In the rows, zero is written as 100.
Rotation paths and how fast each direction turns (degrees each step)
Each turn is a multiple of 5 degrees from 10 to 175, or 0.
Each row of a path follows its step; steps can be skipped.
Rotation 1:
step 2: | 113 |  91 |  74 | 108 | 111 | 100 | 102 |  91 | 104 | 108 | 105 | 136 | 113 | 115 |  88 | 102 |  85 | 103 | 113 |  86 | 102 |  90 | 100 | 103 | 100 |  86 | 102 |  88 |  98 | 123 | 125 |  91 | 101 | 104 |  86 |  80 | 101 |  98 | 114 |  92 | 125 |
step 14: |  88 |  93 |  71 | 108 | 103 | 109 |  98 |  87 | 117 |  94 | 102 | 102 | 108 | 111 | 106 |  85 | 110 | 118 |  94 | 113 | 100 | 104 | 121 |  93 | 114 |  94 |  81 |  95 |  96 | 118 | 106 |  97 | 119 |  68 |  78 |  87 | 100 | 103 | 119 |  95 | 118 |
step 16: |  98 |  99 |  80 | 109 | 109 | 110 |  97 | 111 |  87 |  86 | 100 | 109 | 108 | 100 |  99 | 107 | 108 | 129 |  90 |  67 |  99 | 111 | 100 |  96 |  96 |  98 | 110 |  82 |  86 |  96 |  99 |  80 | 117 |  96 | 101 |  89 | 108 | 101 | 123 |  78 | 127 |
step 17: | 103 |  82 | 107 | 110 | 118 | 101 | 102 |  83 | 110 |  80 |  99 | 113 |  86 | 109 | 112 |  97 | 122 | 109 |  78 |  89 |  83 |  89 | 110 | 107 | 113 |  79 | 102 | 107 |  91 | 100 |  89 | 109 | 129 |  95 | 113 |  85 | 100 | 100 | 103 |  78 | 118 |
step 20: |  95 |  88 |  82 | 110 | 103 |  95 |  99 | 107 | 100 |  86 | 112 | 113 |  92 | 110 |  82 | 121 | 127 | 130 |  98 |  95 | 100 | 124 | 112 | 102 |  98 | 110 |  86 |  98 |  94 | 117 | 107 |  95 | 124 |  84 |  91 |  96 |  98 | 107 | 112 |  86 | 121 |
step 21: |  98 |  86 |  92 |  84 | 115 | 103 | 105 |  76 |  99 | 101 | 103 | 123 |  86 | 123 | 109 | 108 | 103 | 106 |  92 |  80 |  91 | 107 |  84 | 104 | 102 |  78 |  91 | 100 |  91 | 113 |  95 |  97 | 115 | 112 |  97 |  88 | 105 | 118 | 102 |  72 | 126 |
step 25: | 106 |  85 |  91 | 110 | 122 |  93 | 134 |  91 | 104 | 105 | 118 | 119 |  86 | 128 |  94 | 111 | 101 | 117 |  99 | 107 |  94 |  95 | 101 | 109 | 115 |  94 | 105 | 104 |  87 | 122 |  87 |  98 | 101 |  99 | 100 |  80 | 106 | 105 | 105 |  91 | 125 |
step 31: | 102 |  81 |  96 | 102 | 108 |  90 | 132 | 100 | 124 |  87 | 119 | 138 | 109 | 125 | 101 | 106 | 113 | 103 |  96 | 104 |  96 | 107 | 105 |  91 | 112 |  85 |  98 |  94 |  98 | 103 | 101 | 116 | 107 | 109 | 101 |  91 |  90 | 106 | 126 |  99 |  97 |
Speeds:
|  99 |  96 | 109 | 105 | 101 |  99 | 104 | 102 | 105 |  96 | 105 |  93 |  94 |  97 |  93 |  99 | 100 | 102 | 104 | 103 |  98 |  95 | 101 |  99 | 103 |  98 |  97 |  91 | 104 |  99 |  99 |  97 | 101 |  96 |  94 | 100 | 108 | 100 |  97 |  93 |  97 | -> 135
|  95 |  99 | 100 | 103 |  97 | 100 |  93 |  96 |  95 |  97 | 102 |  99 | 102 |  97 | 111 | 104 | 105 | 108 | 106 | 100 | 105 | 101 | 102 | 105 | 103 | 104 |  96 |  99 | 102 | 102 | 101 |  99 |  97 | 100 | 108 | 101 | 104 |  98 |  95 |  96 |  94 | -> 175
| 101 |  92 |  97 | 105 |  99 |  96 | 103 | 100 |  92 | 102 | 101 |  99 |  99 |  99 | 108 |  97 |  94 |  96 |  99 | 102 |  96 | 104 |  93 | 106 | 102 | 101 | 103 |  92 | 100 | 101 | 105 | 107 | 104 |  98 |  95 | 105 |  95 | 104 |  99 |  97 |  98 | -> 115
| 101 | 100 | 100 | 101 | 101 |  96 |  96 | 108 |  98 | 102 | 103 |  99 |  98 | 106 | 100 | 100 | 101 | 102 |  99 | 104 | 102 | 103 |  91 |  97 |  96 |  92 |  92 | 104 | 107 | 101 |  98 | 102 | 101 | 102 | 103 | 107 | 100 |  92 |  95 |  98 | 106 | -> 25
| 102 | 102 | 103 | 102 | 109 | 102 | 101 | 102 | 104 | 101 | 108 | 104 | 100 |  96 | 105 |  99 | 102 |  94 | 104 | 104 | 102 |  96 | 103 | 103 | 103 | 107 | 107 | 101 | 100 |  98 |  94 | 100 | 106 | 101 | 103 | 109 |  97 |  92 | 102 | 100 | 104 | -> 60
|  99 |  99 | 102 | 111 |  98 |  93 | 101 | 104 | 101 | 102 |  99 |  99 |  97 | 103 | 102 |  99 | 106 | 105 |  90 | 108 | 101 |  98 | 103 | 102 | 109 |  99 | 102 | 102 |  96 |  98 | 101 | 101 |  98 |  95 | 102 |  95 |  99 |  98 | 102 | 109 | 102 | -> 130
| 100 | 103 |  98 | 101 |  98 |  96 | 104 | 103 | 101 |  94 |  97 |  91 | 106 | 100 | 102 | 101 | 101 |  99 |  97 |  92 |  97 |  94 | 101 | 105 |  97 |  98 | 107 | 100 | 104 |  99 |  92 | 111 |  99 | 100 | 104 |  96 | 101 |  96 |  97 |  97 | 102 | -> 60
Rotation 2:
step 0: | 114 | 108 | 104 | 109 | 126 | 116 | 103 | 114 | 124 |  96 |  84 |  99 |  89 | 113 |  91 |  89 | 109 |  93 | 113 | 111 |  92 |  91 |  95 |  88 |  86 |  94 |  87 | 122 | 107 |  92 | 111 | 119 |  99 |  88 | 116 | 105 |  80 | 110 |  77 |  95 |  99 |
step 2: | 111 | 107 | 111 |  82 |  96 | 110 | 108 | 115 |  89 |  88 | 118 | 111 | 103 | 111 | 121 |  99 | 100 | 100 | 115 | 102 |  84 |  90 |  98 | 112 |  85 |  94 | 114 |  65 | 100 | 109 | 109 |  77 |  82 | 109 | 101 | 106 | 100 |  98 | 100 |  76 | 105 |
step 5: |  77 | 110 |  92 |  79 | 115 |  96 | 120 | 118 | 102 |  91 | 110 | 122 | 108 | 112 | 127 | 111 | 114 |  96 |  81 | 103 |  82 |  98 |  90 |  98 | 110 |  99 | 111 | 101 | 108 | 104 |  95 |  93 |  91 | 111 | 105 | 120 |  93 |  83 | 101 |  88 | 117 |
step 6: | 132 | 112 | 111 |  99 | 101 | 106 |  88 | 116 | 100 |  97 |  93 | 129 |  90 |  94 | 108 |  94 |  98 |  99 | 105 | 101 |  90 |  82 | 101 |  95 |  85 | 129 |  90 | 102 | 116 | 103 | 102 |  80 |  82 |  95 |  88 | 118 |  87 | 108 | 106 | 101 |  83 |
step 11: |  86 | 105 |  80 | 100 |  74 |  88 |  97 | 104 | 104 |  94 |  87 | 109 | 118 | 117 | 118 | 106 | 115 |  89 |  82 | 111 |  81 | 109 |  92 |  98 |  90 |  90 | 104 |  90 | 101 | 112 |  93 | 127 |  92 |  98 |  95 |  99 |  96 | 121 | 115 |  98 |  78 |
step 20: | 106 | 103 | 104 | 103 |  89 | 110 | 125 |  93 | 122 |  89 |  77 |  97 |  90 | 117 |  91 |  85 | 100 |  93 |  94 | 101 | 100 |  89 |  88 | 102 |  74 |  95 |  96 |  98 |  87 |  99 |  79 |  89 |  97 |  84 | 129 | 112 |  97 |  90 | 105 |  79 | 113 |
step 28: | 101 | 100 |  67 |  79 | 113 | 102 | 110 | 115 |  83 |  97 | 105 | 130 | 118 | 108 | 107 | 100 |  96 | 101 |  84 | 115 |  89 | 114 |  88 |  98 |  82 |  88 | 102 |  93 | 112 | 115 |  94 |  89 | 107 | 109 |  90 | 123 |  97 |  99 | 107 |  98 | 108 |
step 31: |  76 |  93 | 103 | 114 |  99 | 103 | 105 | 100 |  85 |  89 | 109 | 117 | 115 | 120 | 116 | 119 |  98 |  90 | 103 | 115 |  93 | 120 |  88 |  90 |  86 |  71 |  84 |  99 | 108 | 114 | 116 | 106 |  97 | 108 |  94 | 108 |  95 |  96 |  81 |  83 |  99 |
Speeds:
| 102 |  99 | 110 |  98 | 101 |  99 | 103 |  95 |  99 |  97 |  97 |  93 | 106 |  97 | 105 | 100 | 103 |  93 |  96 | 102 | 101 | 104 |  92 | 101 |  96 |  97 | 100 | 104 |  93 |  99 |  96 | 102 | 103 | 100 | 106 | 100 |  97 | 103 | 103 | 108 |  96 | -> 110
|  97 |  93 | 103 | 100 |  95 |  99 |  99 | 103 |  96 | 108 |  99 | 108 | 107 | 100 |  95 | 100 |  98 |  99 |  93 |  99 | 100 | 102 |  97 |  94 |  99 | 101 |  95 |  96 | 103 |  95 |  97 | 106 | 105 | 105 |  95 | 105 | 107 | 105 | 101 | 104 |  98 | -> 20
|  99 |  98 | 100 | 103 |  96 | 101 | 100 | 100 | 103 | 104 |  93 | 100 | 101 | 103 | 101 |  92 | 109 |  99 |  92 | 105 |  98 | 104 |  93 |  98 | 103 |  97 | 102 |  95 | 103 | 100 | 110 |  91 | 100 |  99 | 100 | 100 |  94 | 102 |  98 |  96 | 102 | -> 125
| 101 | 101 |  94 |  99 |  94 | 103 | 106 | 103 | 100 |  92 |  95 |  97 | 105 |  98 |  93 |  99 | 102 | 102 | 108 | 101 | 103 | 104 |  99 | 101 | 101 |  97 |  95 |  97 |  95 |  95 | 104 | 103 | 102 | 108 |  98 |  97 |  99 |  96 |  92 |  99 |  94 | -> 20
| 100 | 102 | 104 |  95 | 104 | 105 |  96 | 105 | 102 |  95 | 102 | 105 |  99 | 103 |  98 |  94 | 100 |  97 | 101 | 103 | 102 | 104 | 102 | 104 | 103 |  89 | 104 | 102 | 100 |  99 |  98 | 100 | 107 | 103 | 107 | 107 | 107 | 102 |  98 |  97 | 107 | -> 140
| 103 | 100 | 107 |  97 | 103 | 107 |  96 | 105 |  92 | 100 |  99 | 102 |  99 |  97 | 101 | 103 | 106 | 110 | 100 | 100 |  91 | 105 | 101 | 100 |  93 | 105 | 104 | 105 |  97 |  98 | 100 |  96 | 104 | 104 |  95 |  96 | 100 |  97 |  99 | 100 | 102 | -> 110
Rotation 3:
step 6: | 105 | 115 |  95 | 106 |  93 | 131 |  89 | 110 |  87 |  98 |  81 |  78 |  97 | 110 | 102 |  78 | 101 | 101 |  94 |  82 |  78 | 106 |  81 |  86 | 117 | 115 | 111 | 120 | 105 | 120 |  84 | 103 | 110 |  85 |  82 | 102 | 130 |  86 |  96 |  93 |  89 |
step 8: |  70 |  96 | 117 |  76 |  75 | 117 | 111 |  90 |  94 | 123 |  88 |  96 | 110 | 105 |  94 | 107 |  89 | 110 | 104 | 107 | 120 | 131 |  92 | 105 | 101 | 127 | 116 |  84 | 118 |  86 |  78 | 109 |  94 | 105 | 100 |  96 | 113 | 100 | 110 |  90 | 102 |
step 9: |  88 |  98 |  63 | 112 |  85 | 109 | 119 |  99 |  88 | 116 | 117 |  96 | 118 |  88 | 111 |  95 | 100 |  94 |  86 |  96 | 102 |  91 |  85 |  93 |  94 | 121 |  99 |  78 |  86 |  77 | 109 | 117 |  97 |  66 | 116 | 101 | 119 | 112 |  99 |  99 |  97 |
step 12: | 115 | 130 |  69 | 104 |  85 | 102 | 103 | 106 |  81 |  83 |  92 | 118 |  64 | 105 |  96 | 104 | 107 |  95 | 118 |  86 | 104 |  96 | 121 | 103 | 105 | 106 |  97 |  81 | 112 |  92 | 106 |  92 | 124 |  98 | 115 | 101 |  85 | 105 | 116 |  97 |  80 |
step 17: |  92 | 105 |  74 |  93 |  89 |  93 | 113 | 112 |  64 | 115 |  93 |  76 | 107 |  96 |  83 |  93 | 129 |  98 | 101 |  72 | 115 | 105 |  95 |  98 |  97 |  88 | 110 |  89 | 110 |  81 | 115 | 110 |  87 |  95 | 115 | 101 |  99 | 123 | 100 | 114 |  85 |
step 27: |  73 |  97 |  62 | 110 | 111 |  94 | 117 | 127 | 119 | 111 |  89 | 107 | 121 | 106 | 102 | 107 |  96 |  83 | 116 |  86 | 107 |  87 | 114 |  81 | 108 | 119 |  95 |  93 | 127 | 100 | 108 |  87 | 103 |  94 | 113 | 107 | 111 | 108 | 114 |  91 |  96 |
step 28: |  97 | 118 |  98 |  86 |  60 | 112 | 102 |  85 |  87 | 103 |  99 | 105 |  83 |  89 |  91 | 121 |  95 |  88 | 130 | 105 |  87 |  93 | 110 |  86 |  91 | 112 |  87 |  79 | 135 |  97 |  86 |  83 | 103 |  90 | 105 | 103 | 105 |  90 | 103 |  95 | 115 |
step 30: | 118 | 119 | 109 |  75 | 115 | 124 | 127 | 109 |  94 | 107 |  77 |  94 |  85 | 102 | 114 |  85 | 113 | 107 | 116 |  72 |  81 |  87 |  98 | 119 |  95 | 102 | 100 |  91 | 109 |  94 | 104 | 100 | 111 | 114 | 123 | 100 | 113 | 114 | 111 | 119 |  96 |
Speeds:
| 101 | 111 |  99 | 108 | 101 |  98 |  93 | 106 | 103 |  95 |  93 | 102 |  98 | 108 |  96 | 100 |  96 | 105 | 102 |  97 |  98 | 105 | 100 | 100 | 106 |  98 | 105 | 102 |  97 |  99 | 100 | 102 | 102 | 102 |  97 | 107 |  97 | 104 |  95 |  97 |  96 | -> 55
|  98 |  93 | 102 |  99 | 100 | 102 | 100 | 109 | 110 |  94 |  96 | 102 |  93 | 101 | 103 |  98 | 105 | 101 | 104 | 102 | 104 |  90 |  97 |  96 |  99 | 103 | 101 | 102 | 102 | 106 |  96 | 102 |  97 | 102 |  99 |  95 | 103 | 105 |  96 | 102 |  99 | -> 90
|  94 |  97 | 100 |  95 | 104 |  95 | 104 | 100 |  99 | 102 |  90 | 102 | 101 |  97 | 101 | 111 | 104 | 104 | 105 |  98 |  97 | 103 |  92 |  98 |  96 | 100 | 100 |  99 | 101 | 101 |  98 | 100 |  94 | 104 | 103 | 106 |  93 |  96 | 104 |  94 | 100 | -> 110
|  98 |  99 |  95 |  96 | 105 | 106 |  97 | 103 | 101 | 105 |  99 |  98 | 104 |  98 | 104 | 105 |  94 | 102 | 102 | 106 |  99 |  98 | 102 |  95 | 104 |  99 |  90 | 104 |  92 |  94 | 101 | 105 | 100 | 101 |  98 |  99 |  99 | 110 | 101 |  97 | 107 | -> 65
| 100 |  96 |  89 | 105 |  97 |  96 |  99 |  94 |  98 | 103 |  99 | 103 |  99 | 103 | 102 |  96 | 107 | 105 |  97 | 106 | 103 |  95 |  94 |  98 | 103 |  97 | 102 | 107 |  97 |  96 | 101 |  94 | 106 | 101 | 106 | 101 | 102 |  98 |  98 |  95 |  99 | -> 145
|  96 |  99 | 100 | 104 |  92 | 103 |  97 | 105 | 100 |  98 | 105 |  98 |  97 | 102 | 104 | 102 | 103 |  95 | 103 |  97 |  93 | 104 |  98 | 100 | 100 | 104 | 102 | 110 |  98 |  98 | 107 | 103 |  98 | 103 | 109 | 101 | 100 |  98 | 106 | 106 | 106 | -> 135
|  99 | 104 |  96 | 103 | 106 | 103 | 103 | 105 | 100 |  99 |  99 | 106 | 109 | 101 | 102 |  97 | 104 |  97 |  98 | 101 | 105 | 108 |  92 |  96 | 100 | 104 | 100 | 104 |  97 | 105 |  98 | 102 | 103 |  93 |  94 |  96 | 101 |  96 | 107 | 104 | 100 | -> 140
Rotation 4:
step 1: | 102 |  64 | 102 |  87 | 101 | 114 |  96 | 108 | 104 | 126 |  76 |  87 | 118 |  98 | 103 | 110 | 109 | 101 | 104 |  96 |  75 | 109 | 104 |  89 |  73 | 101 |  81 | 114 | 118 | 118 | 100 | 108 |  98 | 105 | 109 |  92 |  88 | 101 | 109 | 115 |  87 |
step 2: |  99 | 120 | 121 |  96 | 112 | 101 |  97 | 110 | 110 |  84 |  99 | 105 |  96 | 121 | 102 |  93 |  98 | 122 | 102 |  95 |  65 | 125 |  89 |  84 |  79 | 101 |  96 |  80 |  79 |  92 | 100 | 101 | 108 |  96 | 106 |  87 |  95 | 116 |  99 |  88 |  79 |
step 3: |  94 | 103 |  97 | 116 | 108 | 109 | 118 |  95 | 100 | 100 | 127 |  94 | 107 |  95 | 111 | 117 |  84 | 123 | 108 |  97 |  87 |  90 |  76 |  79 | 104 |  99 | 101 |  86 | 119 | 118 |  81 | 108 | 106 | 109 |  99 | 129 |  89 |  84 | 106 |  82 |  99 |
step 10: | 106 | 101 | 121 |  82 | 109 | 105 | 119 | 116 |  99 |  91 |  99 | 126 | 104 | 129 |  73 | 118 |  91 | 112 |  90 | 111 |  77 |  97 |  91 |  82 | 105 | 107 |  95 |  82 | 114 |  98 | 106 | 113 | 108 | 124 |  95 | 111 | 109 | 102 | 105 | 101 | 102 |
step 12: |  88 | 105 |  97 |  88 | 120 | 107 |  98 |  98 | 118 | 110 |  78 | 101 | 121 |  89 | 106 |  89 | 100 |  91 |  99 | 108 |  76 | 113 |  87 |  79 |  55 | 115 | 104 | 103 | 108 | 108 |  96 |  91 |  83 |  90 |  97 | 104 |  97 |  84 |  96 | 108 |  90 |
step 22: | 100 |  85 | 123 | 100 | 105 | 112 |  94 | 119 |  91 | 112 | 110 | 112 |  99 |  84 | 123 | 119 | 100 |  89 |  96 | 107 |  70 | 115 | 100 |  95 |  87 |  84 |  82 | 102 | 122 | 119 |  98 |  88 |  98 | 107 |  93 | 112 |  98 |  90 | 129 | 105 | 102 |
step 26: | 103 |  91 | 117 |  95 | 116 | 119 | 105 | 112 | 117 | 111 |  92 |  98 |  99 |  91 | 111 | 102 |  95 | 121 | 103 | 130 |  76 |  97 |  61 | 118 | 112 |  93 |  85 | 105 | 116 | 108 | 110 | 115 | 100 | 112 |  98 |  97 |  88 | 112 |  98 | 105 |  99 |
step 28: | 100 | 104 | 132 |  80 | 111 | 107 | 104 |  86 |  90 | 103 | 107 |  93 | 114 |  97 |  94 | 104 |  97 | 102 | 115 |  89 |  69 | 109 | 108 |  94 |  92 | 102 | 103 |  82 | 112 | 112 |  89 |  68 | 105 | 104 | 128 | 123 |  97 |  88 | 102 |  94 |  96 |
Speeds:
| 102 | 103 | 108 |  97 |  96 | 100 | 102 |  94 |  96 |  99 | 102 | 101 | 101 | 104 | 108 | 100 | 100 | 102 | 102 |  99 |  92 |  98 |  99 | 101 | 107 | 100 | 101 | 104 |  96 | 104 | 102 | 104 |  95 |  97 | 104 |  88 | 104 | 106 | 104 | 104 | 102 | -> 120
| 100 |  99 |  96 | 105 |  96 |  94 | 103 | 101 |  98 |  99 | 105 | 100 | 108 |  96 | 104 | 107 | 102 |  96 | 105 |  97 | 103 | 102 | 100 |  94 | 106 |  96 |  96 | 104 | 101 |  99 | 105 |  98 |  97 | 101 |  98 |  98 |  97 |  94 | 107 |  97 |  88 | -> 135
|  98 |  98 | 106 |  97 |  95 |  91 | 105 | 105 | 102 |  95 |  97 | 101 | 107 |  98 |  99 | 102 | 101 | 104 | 102 | 104 | 100 | 105 |  95 | 109 |  98 | 105 | 102 |  98 |  97 |  95 | 105 | 102 | 100 |  95 | 106 | 107 | 103 | 100 |  97 | 104 |  98 | -> 135
| 109 |  98 |  99 |  97 | 105 | 102 |  98 | 102 |  94 |  97 | 101 |  98 | 100 |  96 |  95 | 100 | 111 |  94 |  96 |  99 | 101 |  99 |  92 |  95 | 105 |  99 |  96 | 103 | 100 |  98 |  99 | 108 | 105 |  98 | 106 | 103 | 100 | 104 |  99 | 104 |  99 | -> 115
| 107 | 100 |  97 | 107 | 106 | 103 | 106 |  96 | 103 | 100 |  95 |  93 | 107 |  97 |  97 |  97 |  98 | 103 | 103 | 105 | 100 | 105 | 104 | 102 | 100 |  92 |  97 | 102 |  98 | 100 | 101 |  94 | 100 | 102 |  97 | 100 | 107 | 108 |  99 | 107 | 100 | -> 55
